sidur: [-6.09 -6.40  2.93 -1.49 -0.51 -1.67 -1.13  1.75  4.69  0.83 -0.17  2.06
  1.58]
lopa: [-5.70 -5.89 -2.31  0.90 -3.50  1.12  1.64  2.16  3.42  3.01  2.38  3.50
  2.06]
Ferev: [ 0.21  0.04  8.28 -2.75  5.57 -1.97 -1.54 -4.25 -4.71  0.81 -0.38  6.15
 -4.27]
both lopa sidur:   [2.06]
key -> tag
[-0.17] -> q4
[-0.39] -> q782
[0.83] -> q572
[-0.38] -> q67
[-0.18] -> q858
join sidur 11:   q4
asked: [-1.97 -1.54]  Ferev
asked: [ 5.57 -1.97]  Ferev
asked: [-5.70 -5.89 -2.31  0.90 -3.50  1.12  1.64  2.16  3.42  3.01  2.38  3.50]  lopa
asked: [-2.75  5.57]  Ferev

lopa: [-1.82 -2.00  4.05 -1.93  1.72 -2.22 -2.11  0.49  2.17 -1.16 -1.70  2.77
  0.37  1.43 -2.11 -0.14 -2.09 -2.57  0.18 -1.78  0.42 -1.89 -2.09]
Gori: [-2.12 -2.21  1.46  0.01  0.48  0.87  1.44 -2.05 -2.65  3.18  2.38  4.06
 -2.02 -2.67  1.43 -1.69 -2.33  1.20 -1.85 -2.23 -2.03 -2.35  1.38]
Fugon: [-6.20 -6.37 -3.48  1.35 -4.43  1.52  2.08  2.57  4.02  3.27  2.74  2.69
  2.49  3.56  2.08  2.05 -6.76  1.60  2.29 -6.61  2.51 -7.04  2.00]
Ren: [ 0.54  0.55 -0.74 -0.74 -0.82 -2.10 -2.72  3.85  6.00 -4.44 -3.69 -3.76
  3.71  5.49 -2.71  2.85  0.58 -2.77  3.31  0.63  3.75  0.65 -2.64]
Table of tags by key:
[-2.67] -> q647
[5.49] -> q407
[-2.02] -> q764
[1.46] -> q546
join Gori 14:   q647
asked: [4.02 3.27]  Fugon
asked: [ 0.54  0.55 -0.74 -0.74 -0.82 -2.10 -2.72  3.85  6.00 -4.44 -3.69 -3.76
  3.71  5.49 -2.71  2.85  0.58 -2.77  3.31  0.63  3.75  0.65 -2.64]  Ren

nov: [-2.29 -0.78 -0.02 -3.26 -1.72 -3.60 -2.95 -8.14]
ketif: [-2.29 -0.66 -2.59  2.79 -0.52 -3.60  2.18  1.91]
Ren: [ 3.08  1.91  2.79 -0.66  0.65  2.18 -0.52 -2.59]
ramur: [ 1.13 -0.24  1.13  2.33  1.15 -2.93  4.02  2.11]
asked: [2.18 1.91]  ketif
back: [-2.59 -0.52  2.18  0.65 -0.66  2.79  1.91]  Ren
asked: [-2.29 -0.66 -2.59  2.79 -0.52]  ketif
asked: [ 1.13 -0.24  1.13  2.33  1.15 -2.93  4.02  2.11]  ramur

Ren: [6.40 4.21 7.48 6.56 5.69]
Ferev: [7.55 4.21 7.78 5.35 7.84]
pofu: [5.58 7.22 6.05 4.82 7.50]
nov: [7.07 5.28 7.13 4.81 6.08]
sidur: [3.64 6.76 5.68 6.08 5.72]
ketif: [5.90 5.68 6.40 4.21 7.45]
asked: [6.40 4.21 7.45]  ketif
both sidur ketif:   [5.68]

ketif: [-6.53 -6.06 -0.98 -1.28 -2.84 -2.95 -4.11 -4.28  2.74  5.44]
Ferev: [-6.53  2.71 -6.30 -1.28  2.69 -2.95 -4.11  2.70 -1.38 -0.48]
Fibis: [-0.97 -0.98 -1.01 -0.79 -2.84 -2.95  2.69  2.70  4.65  8.12]
asked: [-6.53  2.71 -6.30 -1.28  2.69 -2.95 -4.11  2.70 -1.38 -0.48]  Ferev
asked: [-6.53 -6.06 -0.98 -1.28 -2.84 -2.95 -4.11 -4.28  2.74  5.44]  ketif
back: [-1.28 -0.98]  ketif
back: [-4.28 -4.11 -2.95 -2.84 -1.28]  ketif
asked: [-0.98 -1.28 -2.84 -2.95 -4.11 -4.28  2.74  5.44]  ketif

sidur: [ 2.76  3.80  3.53  1.83  0.91  3.52  4.46 -1.61 -1.04  3.31  2.91  3.74
  1.22  1.19 -0.80  3.30  4.25 -0.46 -0.98  3.12  3.47  1.98  1.45 -0.06
  2.97 -0.05  0.42  0.78  0.06  3.12  1.56  2.77 -3.00 -0.46 -0.43  2.41
 -2.12 -0.47  3.61 -0.65  0.36  0.55  4.99 -0.53  0.67 -0.24 -1.66  6.35
  0.17  0.17  1.81  4.77  4.10]
ketif: [ 3.32  2.91  3.63  1.92  0.88  3.52  4.57 -1.71 -1.15  3.34  3.01  3.82
  1.23  1.19 -0.84  3.37  4.31 -0.55 -1.13  3.17  3.54  1.94  1.49 -0.09
  3.06 -0.19  0.40  0.84  0.04  3.14  1.52  2.82 -3.21 -0.59 -0.43  2.35
 -2.23 -0.54  3.74 -0.72  0.31  0.46  5.18 -0.61  0.66 -0.33 -1.73  6.57
  0.16  0.06  1.79  4.90  4.21]
Ren: [ 0.96  3.38  1.18 -0.62  1.10  4.12  2.38 -0.44  0.25  3.10  1.15  2.73
  0.55  0.93 -0.58  0.62  3.93  0.71  1.48  2.13  2.16  3.21 -0.75 -0.41
  1.40  2.84  0.70 -0.99  0.74  2.84  2.31  1.28  0.48  1.45 -1.82  4.46
 -1.39 -0.54  1.54  0.24  0.71  3.04  1.55  0.04 -0.38  1.01 -1.27 -0.22
 -1.00  3.29  2.21  1.23  1.22]
Ferev: [ 0.41  0.32  0.94  2.07  0.61 -0.50  0.62  1.28  0.64  0.18  1.90  0.82
  1.23  1.04  1.77  0.47  0.04  0.65 -0.34  0.77  0.67 -0.20  1.47  1.31
  1.68 -0.47  1.44  2.39  1.66 -0.05  0.09  0.90  0.28 -0.19  2.13 -0.56
  1.23  0.68  1.71  1.27  0.73  0.10  1.80  0.65  1.12  0.41  1.87  1.22
  1.53 -0.29  0.11  0.84  0.91]
pofu: [-0.82  0.64  0.25  2.07  0.64 -0.46  0.14  1.99  0.85  0.30  2.76  1.27
  1.43  1.36  2.63 -1.25  0.71  3.93 -0.37  0.91  0.54  0.13  0.73  1.37
  2.43  0.11  2.43  2.99  3.15 -0.38  0.20  1.28  0.48  1.45 -1.82  4.46
 -1.39 -0.54  1.54  0.24  0.71  3.04  1.55  0.04 -0.38  1.01 -1.30  2.10
 -0.60  2.03  1.92  2.55  2.34]
lopa: [-0.32  0.73  0.65  2.19  0.65 -0.32  0.52  1.66  0.69  0.42  2.68  1.33
  1.43  1.32  2.32 -0.56  0.40  0.85 -0.48  1.03  0.76  0.09  1.04  1.34
  2.38 -0.13  2.15  2.87  2.70 -0.14  0.21  0.84  0.66 -0.34  2.15  0.06
  1.11  0.13  2.35  1.82  0.43  0.95  2.19  0.45  0.78  0.51  2.30  1.03
  1.59 -0.33 -0.05  0.99  1.17]
midog: [-0.82  0.64  0.25  2.07  0.64 -0.46  0.14  1.99  0.85  0.30  2.76  1.27
  1.43  1.36  2.63 -1.25  0.27  1.02 -0.37  0.91  0.54  0.13  0.74  1.37
  2.43  0.11  2.43  2.99  3.15 -0.38  0.20  0.60  1.13 -0.28  2.18  0.21
  1.26 -0.03  2.32  2.14  0.40  1.34  1.93  0.45  0.60  0.63  2.63  0.42
  1.61 -0.29 -0.21  0.67  0.97]
Gori: [ 3.08 -1.12  1.65  1.63  1.37 -0.71  0.49  1.58  2.07 -0.45 -1.03 -1.11
  1.08  0.75  1.01  3.91 -1.32  1.37  2.08 -0.07  0.31 -0.36  3.25  2.21
 -0.95  0.09 -0.16  1.04 -0.98  0.57  0.53  1.19  1.54  2.02  2.83 -1.80
  3.39  3.87 -0.99  0.66  2.04 -1.49 -0.59  2.72  3.00  1.48  1.80  0.45
  2.14  1.38  1.40 -0.28 -0.37]
Table of tags by key:
[0.64] -> q801
[-0.54] -> q82
[6.57] -> q235
[0.45] -> q994
[2.10] -> q819
join pofu 48:   q819
asked: [ 0.96  3.38  1.18 -0.62  1.10  4.12  2.38 -0.44  0.25  3.10  1.15  2.73
  0.55  0.93 -0.58  0.62  3.93  0.71  1.48  2.13  2.16  3.21 -0.75 -0.41
  1.40  2.84  0.70 -0.99  0.74  2.84  2.31  1.28  0.48  1.45 -1.82  4.46
 -1.39 -0.54  1.54  0.24  0.71  3.04  1.55  0.04 -0.38  1.01 -1.27 -0.22
 -1.00  3.29  2.21  1.23  1.22]  Ren
back: [2.30 0.51 0.78 0.45 2.19]  lopa
asked: [ 1.19  1.54  2.02  2.83 -1.80  3.39  3.87 -0.99  0.66  2.04]  Gori
asked: [3.31 2.91]  sidur
asked: [ 3.08 -1.12  1.65  1.63  1.37 -0.71  0.49  1.58  2.07 -0.45 -1.03 -1.11
  1.08  0.75  1.01  3.91 -1.32  1.37  2.08 -0.07  0.31 -0.36  3.25  2.21
 -0.95  0.09 -0.16  1.04 -0.98  0.57  0.53  1.19  1.54  2.02  2.83 -1.80
  3.39  3.87 -0.99  0.66  2.04 -1.49 -0.59  2.72  3.00  1.48  1.80  0.45
  2.14  1.38  1.40 -0.28 -0.37]  Gori
back: [ 1.19  1.23  3.82  3.01  3.34 -1.15]  ketif

ramur: [ 5.96 -0.36  8.41 -0.14 -1.75 -1.44 -0.35 -3.57 -3.61 -5.97  0.04 -0.25
  1.04  0.49]
Ren: [-0.96 -1.99 -0.36  1.92  5.45 -1.41  3.63 -2.32 -5.96 -0.61 -0.66  0.11
 -0.75  1.55]
ketif: [ 6.18 -3.36  6.14  0.37  4.70 -1.19  3.11 -3.28 -5.49 -4.45  0.35 -0.97
 -1.99 -0.36]
Table of tags by key:
[0.49] -> q937
[-3.61] -> q409
[-0.36] -> q826
join ramur 14:   q937
both Ren ramur:   [-0.36]
asked: [-3.61 -5.97  0.04]  ramur
asked: [-0.97 -1.99 -0.36]  ketif

midog: [-3.10 -0.58  6.21  3.70  2.11  4.14 -0.89  4.84  3.01  2.70 -4.08 -0.96
 -4.15 -2.40 -3.32  1.32  6.82 -0.54 -1.68]
lopa: [-3.10 -0.58  2.11  3.70  2.11  4.14 -0.89  4.84  3.01 -2.16 -4.08 -0.96
 -4.15 -2.40 -3.32  2.70  6.82 -0.54 -1.68]
Gori: [-3.10 -0.58  7.64  4.27  2.11  7.54  3.22  4.84  2.65 -0.50 -3.78 -0.42
 -0.75 -2.40 -0.65  2.70  8.80  4.83 -1.68]
nov: [ 4.84  2.99 -2.16  3.70  2.11  4.14 -0.89  4.84  3.01 -2.16 -4.08 -0.97
 -4.15 -2.40 -3.32  2.70  6.82  4.83 -1.68]
asked: [-3.10 -0.58  2.11  3.70  2.11  4.14 -0.89  4.84  3.01 -2.16 -4.08 -0.96
 -4.15 -2.40 -3.32  2.70  6.82 -0.54 -1.68]  lopa
asked: [ 4.84  2.99 -2.16  3.70  2.11  4.14 -0.89  4.84  3.01 -2.16 -4.08 -0.97
 -4.15 -2.40 -3.32  2.70  6.82  4.83 -1.68]  nov
key -> tag
[-2.15] -> q935
[2.70] -> q932
[-2.16] -> q264
[2.10] -> q86
[-2.17] -> q428
[2.11] -> q285
[2.71] -> q601
join nov 3:   q264

pofu: [ 1.03 -3.30  6.25 -0.91  0.04  2.56 -1.55 -1.56 -2.80 -0.37  1.46  1.85
  4.16  3.66 -0.47  2.66 -7.13  0.95 -0.82 -0.91 -1.06 -2.37 -2.86  4.98
 -0.61 -2.12 -2.03  2.80  1.20 -1.42  1.97 -1.17  1.56  1.82  1.89  1.13
 -1.51  0.77 -1.29  0.23  4.52 -2.93  0.72  5.74 -2.63  1.66  1.05 -0.90
  0.64 -0.68 -0.82  0.31 -1.54  1.11  1.89  0.47  1.37  2.33]
ramur: [ 0.25  3.04 -0.70  1.84  0.20 -5.28 -0.62 -0.52 -0.72 -1.91  1.13  0.67
 -1.80 -0.93 -0.15 -5.18 -7.13 -0.47  0.87 -0.75  1.02  1.48 -1.19  4.98
  0.93  2.68  2.89 -0.40 -0.37  1.10 -1.70 -1.14 -0.19 -2.01 -5.13  0.02
  2.10 -2.98 -0.11  1.43 -2.29  1.21 -1.03 -4.36  2.80 -1.99  1.71  1.90
 -0.40 -3.68 -5.01  1.46  1.34  0.38  4.75  4.13 -1.29 -0.01]
Fibis: [ 0.25  3.04 -0.70  1.84  0.20 -5.28 -0.62 -0.52 -0.72 -1.91  1.13  0.67
 -1.80 -0.93 -0.15 -5.18 -7.13 -0.47  0.87 -0.75  1.02  1.48 -1.19  4.98
  0.93  2.68  2.89 -0.40 -0.37  1.10 -1.70 -1.14 -0.19 -2.01 -5.13  0.02
  2.10 -2.98 -0.11  1.43 -2.29 -0.06 -0.88 -2.32  2.03 -1.57  2.51  1.76
 -0.20 -4.64 -6.11  1.91  0.78  0.96 -5.05 -4.34  0.96 -0.43]
lopa: [ 0.27  3.10 -0.81  1.75  0.15 -5.20 -0.63 -0.59 -0.73 -1.97  1.01  0.73
 -1.89 -0.94 -0.13 -5.27 -7.13 -0.49  0.88 -0.66  0.92  1.51 -1.20  4.98
  0.89  2.66  2.93 -0.40 -0.31  1.11 -1.66 -1.17 -0.28 -2.00 -5.16  0.01
  2.08 -2.95 -0.13  1.60 -2.23  1.29 -1.07 -4.45  2.90 -2.02  1.78  1.94
 -0.37 -3.62 -5.05  1.57  1.38  0.32 -5.16 -3.80  0.23 -1.56]
ketif: [ 0.25  3.04 -0.70  1.84  0.20 -5.28 -0.62 -0.52 -0.72 -1.91  1.13  0.67
 -1.80 -0.93 -0.15 -5.18 -7.13 -0.47  0.87 -0.75  1.02  1.48 -1.19  4.98
  0.93  2.68  2.89 -0.40 -0.37  1.10 -1.70 -1.14 -0.19 -2.01 -5.13  0.02
  2.10 -2.98 -0.11  1.43 -2.29  1.21 -1.03 -4.36  2.80 -1.99  1.71  1.90
 -0.40 -3.68 -5.01  1.46  1.34  0.38 -5.13 -3.83  0.15 -1.42]
Table of tags by key:
[-0.43] -> q632
[-5.18] -> q547
[2.66] -> q388
[-5.27] -> q678
[-5.17] -> q121
join Fibis 16:   q547
asked: [ 0.25  3.04 -0.70  1.84  0.20 -5.28 -0.62 -0.52 -0.72 -1.91  1.13  0.67
 -1.80 -0.93 -0.15 -5.18 -7.13 -0.47  0.87 -0.75  1.02  1.48 -1.19  4.98
  0.93  2.68  2.89 -0.40 -0.37  1.10 -1.70 -1.14 -0.19 -2.01 -5.13  0.02
  2.10 -2.98 -0.11  1.43 -2.29  1.21 -1.03 -4.36  2.80 -1.99  1.71  1.90
 -0.40 -3.68 -5.01  1.46  1.34  0.38 -5.13 -3.83  0.15 -1.42]  ketif

